Rotation paths and how fast each direction turns (degrees each step)
Each turn is a multiple of 5 degrees from 10 to 175, or 0.
Each row of a path follows its step; steps can be skipped.
path 1
step 0: [  5  -2  -2  -2   2  -9   9  -1 -13  -3 -10  19  -3  -4  16 -11   8 -11
  -5  -3  -4  -2  16  -4   4   7]
step 1: [ -1   5   3  11   0 -11   7   3  -7 -20   8 -10   5  -7   4   2  11   6
   1   1  -4 -10  11  -4  -4  18]
step 2: [  5  -4   1   3  -8  -3  -1   1   7  -2 -13 -10  18   5  -5 -13   5  -4
 -13   1 -15 -11  15   1  -5  -1]
step 3: [  8   4  -4  -9   6  -1 -11 -13  10  -7  -1   1   0  -5   0   9   9   4
  -5   2  -8 -15   5  22  -9   6]
step 4: [ -4   5   4   6  16  -9 -16  -6   8  -3 -11 -10  -2   2   5  -5   7   6
  -9  -1  -1 -13 -11  -5   3 -14]
step 5: [ -2   6 -10  -4  -8  -2   0  -3  15 -15  -9   0   6   4  -1   8  -4  16
   7  -3  -5   6 -14   5  -2 -16]
step 6: [  8   5  -3  -3  -4   7  -1  -4  11  13 -15   7  -3   8  18  -5   2   8
   9  -5  10  -3  -8   4  15  -1]
step 7: [  0   4   0  -9  15  -1  12  -3 -13  -5  -2   8   7  -2   5   3   1  18
  16 -12  12   1  -4 -11   2  -1]
step 8: [ -9  -2  -5   6  -4  -7  21   2  -1  -9  -7  14   3   4  15 -14  -6  -3
  -1  -2   7   2  11  -6   8  -4]
step 9: [  6   7  -6   6  -7  -5  10   3 -13  -2   6   2  14  -9  10  -1  10   2
  14   3  -7  -3  12   9   7  15]
step 10: [ -3  -6   8  -9   7   0  -2   5  -1  -6  -8  -8   9  -3  -1 -17   5  -6
   2  -4  -4 -18  22  -8   2  10]
step 11: [  9   0  -4   1   4 -10  -4  -3  -2 -20  -6   9   0  -4  -6   3  12  -2
 -11   4 -14  -6  15   8 -12  -2]
Directions:
[ 1 -5 -6  2 -1  5 -1  0 -6 -3  5 -1  2  2  7  2 -1 -2  0 -3  0  0  7 -4
  2  0]
40
[-2 -6  0  0  5  0  4 -2 -3 -5  1  3 -5 -4  2 -1  6 -1 -4  3  2 -2 -5 -2
 -2 -5]
100
[-2 -4  2  0 -3 -3 -3 -1 -4 -1 -2 -7 -4  3 -3  2  4  0 -4 -1 -6 -4  4  6
 -2  1]
40
[ 5 -2  3 -4 -3 -2  1  3  3 -2  3  7 -4  3  6  0 -6 -1 -1  1 -4 -1  2  5
 -3 -3]
130
[-3 -2 -6 -3  0 -2  0 -2  1  4  3  1 -4  9 -1  0  1  8  1 -3  0  1 -5  0
  5 -3]
40
path 2
step 0: [ 13 -15  11  -6   1 -10   0   8 -13 -22   2  18  -8   8   4  -4  -1   3
 -14   0   0   4   1   6  -4  -4]
step 1: [ -5  -1  -9  -1   6 -15   4   6 -14 -13  -9  13 -13  -2   1   8 -20  -7
  12 -12  -8   0   6   3  -3   5]
step 2: [  4  -2  -2  11   8 -14   2   3  -9  -5  -5 -11  11   2  -5  -4 -12 -16
   3 -16  -2   0 -20 -14 -10   1]
step 3: [ -1 -22   7   6   0 -20  -8   6  -2   1   6 -10   2   5   4  -4   0  -4
   4   2   5  11  -2   4 -13 -22]
step 4: [  0  -3   0 -11  -9 -19  -8  -5   2   4  10 -14 -15   2  -1  15 -18   4
   8   3  -2   6  -1  12  -7   7]
step 5: [ 13   0  12  -1  -5  -7   3  10   0 -16  11  -7  -5  10  -7   6 -11   0
 -13   7  -1   0 -20  -6   4  14]
step 6: [  5 -17   3   5  -2  -5  -8  17  -3 -21  -4  17 -13   5   3  -4 -10   4
   5   8  -1   2  -3  -3   9 -11]
step 7: [  5  -5 -12   0   7  -6 -10  -3  -5  -1 -10   9 -19  -9 -10  -7 -20  -6
  14 -12  -4   0 -10   1  -7   5]
step 8: [  6   1   4  19   8 -15  -1   6  -1  -6   2 -10  -5  -1 -12 -14   2 -15
  -6  -8   8   0 -13   2 -18   2]
step 9: [  0  -6  -1   7 -10 -30 -13   2   7 -11   7  -1  -1  -1  14  -1  -2   0
   1  -1  14   6   8   6  -8  -9]
step 10: [ 12  -1  -3 -21  -2 -23  -5  -6  -5   1  10   3  -4  -7   2  14 -15   1
  -4  -6   5   8  -8  -1   0  12]
step 11: [  9  -9  10   7  11 -12   9  18 -14 -10   8   2  -2   5 -13  12  -4  -2
  -8   7   0  11  -6  -8   8   9]
Directions:
[ 7 10  0 -1  4  1  0  0 -4  0 -3 -5  1  2 -3  2  3 -1  1  0  2  0 -7 -2
 -1  2]
125
[ 0  0 -1  0 -1  3  3 -2 -2 -5 -4  1 -6  5 -2 -9  0  8  0 -2 -1  0 -1  1
  3  3]
55
[ 6 -5  1 -9  3  2 -4 -5 -3  4 -1  4 -2 -2  1 -1  1  1  1  1  1  4  0  2
 -1 -6]
110
[-3 -3 -5  2  4  2  0  2  2  3 -4  6 -1  5 -4  2  2 -5  3 -3 -3  3 -2 -7
  1 -1]
70
[ 3  3  0  2 -3  4 -9  2  3 -1  1  5 -3 -1 -4 -1  1 -2 -2  3 -4 -8 -1  3
 -2 -1]
45
[ 1 -5  2 -3  0  2  4 -1  1  3  4 -1  3 -2 -3 -5 -1 -3 -9 -4 -2 -2 -7 -4
 -2  3]
130
path 3
step 0: [ -2 -11  -3  -3 -10  12   4  -8   9  -4  -5  11   6   7  -2   0   5   9
  -6  -8  10   1   4 -15  -8   9]
step 1: [  1   4  -9  -1   0   1   8   4   4 -12   8  -7  -2  -3  -6  -4  15  -8
  16  -1 -12   7  -5   5  -1 -14]
step 2: [  8   1  -1  -1  12   2 -17   2   9  -4 -10   7   8   2   2   0  -3   2
  -5   3  -5 -19  -2  -1  17   6]
step 3: [ -2 -15   4   1  -9   9  -2  10  -6  -7   1   5 -10   0   3 -13   3   9
  -9 -12   4  16  -7   3  -1   1]
step 4: [  1   7 -10  10   4   2  -2  -3  14   5   5  11  -4   3  -5  -5  -1 -16
  15   0   6   0  11   2  -2 -12]
step 5: [ 11  -5   5 -12  -7   5  -1  -9  -8  -3  -9   3  16   1  -9  -2  -7   7
  -3   2  -1  -9 -11   3  10 -13]
step 6: [ -4  11  -3  -2  -4   3   1  -4  13   1  -2  -3 -11  15   1 -11  10   4
 -13 -16  -3   9  -3  -4  -1   8]
step 7: [  3   0   0   4  -7  -7 -13   6   6 -14  17  -1  -5   1   1   6  -4 -13
   3  12  -1   1  -2   9   6 -13]
step 8: [ -7  -4  16   2  11   3   8  -3   5   7 -13  12   3   0   0  -1 -16   5
  -3  -6   2  -3  -6   1  15  -1]
step 9: [ 10   2  -6   1 -22  -4  -4  -1  -3   9   5  -6  -3   2   0  -7  -7  -1
   4 -16   4  17  -5   1  -6   6]
step 10: [ -9  14   6  -2   3 -10  -8  -7   5   5   8  14   3   9  -8   7   8   2
   7  14   2  -4  -1   3  -2 -12]
step 11: [  5  -4  -1  -6  -5   6  16   0   2  -9  -4  -7   0  10   1   8 -19  13
  -3   6  -5   0 -10  -7   9   6]
Directions:
[ 6  3 -3  1  3 -5  4  0 -4 -1 -8  1  2 -2  1  2 -3  1 -1 -2 -4  2  2 -1
  7 -2]
115
[-1 -2  5  1  4 -3 -1  3  5 -8  2 -5  1 -2  2  3  2 -5 -3 -4 -3  0 -4 -1
  4  4]
70
[ 1  0 -7 -3  2 -2  4  4  0  4  2 -4 -7  3  4 -2 -2 -4  5 -7 -2  0 -3 -2
 -2 -2]
135
[-3 -4  2  7  2  2 -2  1 -3  2 -2 -3  2  0 -3  4 -4 -2  2 -7  7  2  3 -3
  0 -5]
80
path 4
step 0: [  5  -3  11  -5   7   8 -29   0  -1  -3   1   5  13  -4   1   3   5   2
 -10   3  -9   0   1   9  -4   2]
step 1: [  1  11  -4  -2  -6 -15 -13   5  -3  -1 -12   0  -3   0   2  -4  19  -2
   2   1  -6 -10 -10   2  17   2]
step 2: [  7   1   6   1   8   2   5   0  -5 -11 -10  12  -7  -7  11 -13   3   7
  -7   8   2   7  13  -2  15  -8]
step 3: [  6   1   8 -18   5  -2 -19   7   6   8  14   2   3 -12   5  -4   1   4
 -13   0  -3   7   3   7   0  -4]
step 4: [  1  11 -10   2   4   0 -14   5  -4  -1   1   8 -13  -5   6   4   8  -6
   2  -4  -7  -9 -12  12  16  11]
step 5: [  1   0  14  14  12  -3  -7  -2   4 -17 -11  14  -1 -10   4  -8   1  -2
  -3   8   4  -1  -1   3   7  -9]
step 6: [  8   4  14 -15   9   1 -16   8   2   9  -3  -9  -1 -10   7  -5  12   5
   0  -2  -2   3  -3  -8   1 -10]
step 7: [  5   4 -12   1   0  12 -17  -2 -11   1   2   7  -5  -1   8  -1  16   7
  -3   6  -6   2   0   1  14  13]
step 8: [  2  -3   1   2  -5 -10 -14  -1   2 -16  -7  10   5  -9  -5  -7   1   4
  -8   8  -1   2   1  17  10 -12]
step 9: [  7   8  11 -17  11  -8  -4  12   1  -1 -11   1 -11  -4   9   1   7   1
 -10 -12  -9  -3   0  -1   4  -6]
step 10: [  0   6   2  -1  12   1 -13  -5  -5   3  10  14  -2  -3  16  -4   8  -3
  -8  10   5   2   4  -6  12  15]
step 11: [  5   1   3   0  -3   3 -15   2   5  -2   4   1   3 -14   1 -12   0  -5
   7   7   2  -3  -6  18  16 -13]
Directions:
[ 6  3  4 -3 -4  0 -8  0 -5 -4  1  2 -8  0 -1 -4 -3  0  0  3  1 -4  0 -3
 -1  0]
0
[ 1 -7  3  2  3 -2  0  4 -8 -2  5  2  4  2 -2 -1  0 -4 -2  5  1  4 -2  1
 -1 -4]
135
[ 0 -4 -1  1 -2  4 -5 -3 -3 -2 -7 -5  3  3 -3  2  7  5  2  2 -1  2  0 -4
 -2 -2]
55
[-2 -3  6 -2 -6 -2 -3  1  5  2 -2 -1  3 -7 -3 -2  0 -4  3  3 -2  2  4  4
 -4  2]
135
[ 2  6 -2 -1 -2 -2 -2  0 -1  0  2  6  3  5  4  0  4 -2  8 -1 -1  6 -2  2
 -5  3]
115
[ 0 -3 -1  6 -3 -1 -4 -1  7 -2  2  4  3  2  4 -2 -1  3 -8  0  1  0 -1 -5
 -4  2]
145
[-1 -1 -1  2 -1 -3 -1 -5  1  3  7 -3 -3  4 -3  2  7 -3  0  5 -3 -4  0  0
  4  6]
115
path 5
step 0: [  5  12   4  -1 -13   3 -14  -8 -21  -4 -13   6  -4  -6  -4   8  -1   8
  -1   4   2   3 -12   3  -6   3]
step 1: [ 13   6   1   6  -9  -6   4  -6  -7   2   9  10  -9   1  16  -5   7  -4
  -9  18  -3   6   6  -1   3 -13]
step 2: [  8  18   0  10   5   2 -12   1   0   6  -6   6   9   5   4  -4  -6  13
  -2   3 -10  -8   7   0 -17  -3]
step 3: [ -1   2   5  -5 -16  -7  -3  -9  -8   4 -14   7  -3  -9  -1  -5  -4  14
 -15   2   1   1 -12   3   3 -13]
step 4: [ 18  11  14  -2 -15  -3   5   6  -7  -3  10  14   4   1   6  -5   5   3
   3   5  -3   3  14   6  -1  -5]
step 5: [ -2   9  -4  12  -1   0  -4  -5   6   6 -10   9   7   1  -6 -14  -2  14
  -6   4 -17  -2  11 -12   4  -6]
step 6: [  6   0   8   0 -14  -2   7  13  -3  -8 -13   1   0   1 -10 -10  -2  12
 -11  -5   4  -8  -6  11  -6 -14]
step 7: [  4  12  14  -8 -18   3  -4  -4  -1  -5   7   8   7  -4  -3 -14   9  -4
   6  -3  -1   1   7 -14   9  -6]
step 8: [  3   5  -6  13  -3  -3   7   8   4  -9 -13  10 -12   7 -11 -14  -2   7
   6   8 -11  -4  10  -7   3   3]
step 9: [ -2   2   6   6  -5  14  -7   9  -5 -11  -7  -7   1   3  -8 -12  15   3
  -9  -7   2  -3 -10  -3  -4 -18]
step 10: [  8  12   6  -4 -13  -7  -4  -6  -3 -11  -6   0  -5  -1  -4 -14  -5 -17
  10   5  12  -8   3 -10   1  -3]
step 11: [ -1  11  -6   8  -5  11   1   3  -4  -5  -2   9 -19  14   1  -6  10   7
   8   4 -12   0  -7 -10  -2   5]
Directions:
[ 1  3  0 -4 -3 -4 -1 -2 -7 -2 -1 -5  3 -5 -2 -3  3 -4  0 -2  2  1 -4  8
  4  0]
115
[-1  6 -3  0  3 -1 -2 -7  1  3 -5  0  1  2 -3 -4 -4  1  8 -2 -3 -2  2  1
  0  6]
130
[ 0 -4  7 -3 -5  5  0 -6  0  2 -4  1  0  1 -1  3 -4 -1  2 -3  8  1  0  0
 -2 -2]
110
path 6
step 0: [  4   6  -5   2   1  -5   3  -9   1  -4   6   6  -8 -10 -13   4 -15  12
   2  -2   7   1 -20 -14  13   0]
step 1: [  6   2  -3   4   2  -5   7  -8   6  18   5  -6  -4  -3   7   8 -16  14
  -2   0  -4  -6 -12 -18   4   4]
step 2: [ -6   2  11  13   1 -21   2   1  10  10   6  -5   5   7  12   2  -7   9
   5   3  -6  -9   4 -12  -6   5]
step 3: [ -6   4   7  14  10 -24   4  -2  10 -13  -1   8  -1  10  -2  -1  -7   1
  14  -1   0   3   5   0  -6   6]
step 4: [  7   5  -1  -5  13  -7   4  -9  10 -14  -7  18  -7  12  -8   2  -7   1
   7  -9  -2   5  -5  -2   2  16]
step 5: [  9   9  12 -17   0   0  -3  -4   9  -2  -5  14   2   2  -3   5  -7   5
  -9  -8   0  -6 -11 -17   3  15]
step 6: [  6   8  16  -5  -7 -15  -1   3  -2   0  -1   6   7  -9   6   0 -13  -1
  -8   0   4  -2  -8 -23  -1  -6]
step 7: [  6  -1   0   7  -4 -23  10  -5  -8  -1   9   9  -5   0   9  -8 -10  -1
   4   1  -4   8  -4 -17   1 -11]
step 8: [  4  -1  -3   9  -7 -14   9 -16   3  -5  17   4 -10  11   4  -9   1  13
   3  -8  -8   5  -6  -3   1   8]
step 9: [  3  11  12   4  -8  -9   4 -12  12  -3   0  -7  -5   5  -2  -1  -5  18
   1 -12   2   1  -9   6  -6  17]
step 10: [  7  12  16  -5   1  -8   2   3   3   7 -19   0  -3   5   3  -5 -22   8
   6  -2   4   1  -3   3  -8  10]
step 11: [  5   2  10  -9   7 -13  -5  10  -5   3  -3  18   1   9   7 -16 -18   1
   4   7  -5  -1   1  -4   5   7]
Directions:
[ 4  1 -1  3  1 -2  1  0 -2  2  9 -2 -2 -3  2  3 -1  0 -9  5  1  2  2 -4
  6 -3]
60
[-1 -4  4  2  0 -4 -8  1  0  0  2  3 -3  3  3 -1 -1 -3  6 -1  0  3  5  1
  4 -8]
85
[ 2  1  3 -4  2 -9  1 -3  7  2  3  2 -3 -2 -3 -4 -6  1  0 -1 -4 -2 -4 -1
 -2  0]
0
[ 3  7  2  0 -2 -2  2 -2  5 -2 -4 -3 -2  6 -2  3  4  0  0  7 -4  2  4  5
  3  0]
60
[ 5 -3 -7 -3  4  3  4 -2 -2  6 -3  3 -5  4  2 -1 -3 -2  2  0 -4  2  1 -2
  1  0]
110
[ 0  0  5  2 -3  0  3  6 -3  2  0  0  0 -4 -1 -2 -2 -3  3  5 -4 -1  7 -5
 -7  2]
85
[ 0  1  1 -2  5  1 -1  0  4  1  2  3 -2  1  2 -1 -2  0 -2  0 10  2  8  4
 -4  5]
55
path 7
step 0: [ -5   6   2  15  -4   7  -2  10 -17  -6  12   5   2  -9   5  -2 -14   0
  -9  -7  -1   2  -1  10   6  14]
step 1: [ 14   2   5  -1   2 -11   1   3 -12   5   7   5 -15   4  -6   4   1  12
  13 -12  -5  -7   6  16   3   4]
step 2: [  3   9  -7 -16   7   3   7  -1   3   4   4   6   7  16  -2  -8   0  -2
   9 -19  -3  -5 -10  -7  12   4]
step 3: [  5  17  -3  11   1  -7  -3 -12   6   4 -11   6   7  -3   5  -2 -16   0
   4 -10   6  10   3 -14  -2   6]
step 4: [ 12  11   5  -2  10   9  -8  11  -3   0   3  -7 -11  -1 -12   8 -16  -3
 -15   1   0   6   9 -10  -3   3]
step 5: [  2  -2  -9  -6  13  -2   4  -7  -3   5  -7 -10  -6  12 -11  13   6   6
  -1   9  -2  -9   2   0  -7  21]
step 6: [-16   8  -6 -17   1   6   7  -7  15  -6  -4  -2  -3 -13   4   4   4  -5
  10   3   2  -9   7  -6   7  10]
step 7: [-12  -5  -1  12   5   8   3 -11   2  -4   2   4  -8  -8  11 -13 -12  -9
 -13  -3  -2  -7  14  -2  -8   2]
step 8: [ -2   4   0  -8   1  -3  -5   5   2   7  12  12 -18   0   4   4   4   0
 -14   2  -5   6   5  17 -18   1]
step 9: [ -7   5 -16  -1  -7   2  10   0  -5   4  13   3   1   4   3   7   2   5
  -8   0  -5  -6 -18  13  12  12]
step 10: [  2  13  -1  11 -12  -8   8 -15  -2  -2   2   5  -8 -11   1   2   2   2
  11 -14  -6  -1   7   4  16  -4]
step 11: [  7   4   6   6   7   9   3   7  -6  -1   7   7  -1  10  -4  -7   3 -11
  -7 -26 -10   5   9  -7   2  -3]
Directions:
[ 3 -5 -4 -2 -3 -1  0  0  7  4  7  2  0  6 -2  3  1  0  4  4  2 -4 -2  0
  3  3]
100
[-2 -1  4 -4 -2 -1  1 -2 -7 -2 -2 -1  0  2 -2  9 -2  4 -2  3  2 -2  0  5
  6  1]
85
[ 0 -1 -3  0  0 -3  5  3  4 -4 -4 -7 -2  3 -6  1 -2 -1 -2 -4  9  2  2 -3
 -2  0]
40
[-4 -5 -3 -1 -1 -2  6 -3  3  0  5  0 -2 -6  2  0  6 -1 -9  2  1  1  2  3
  0 -1]
35
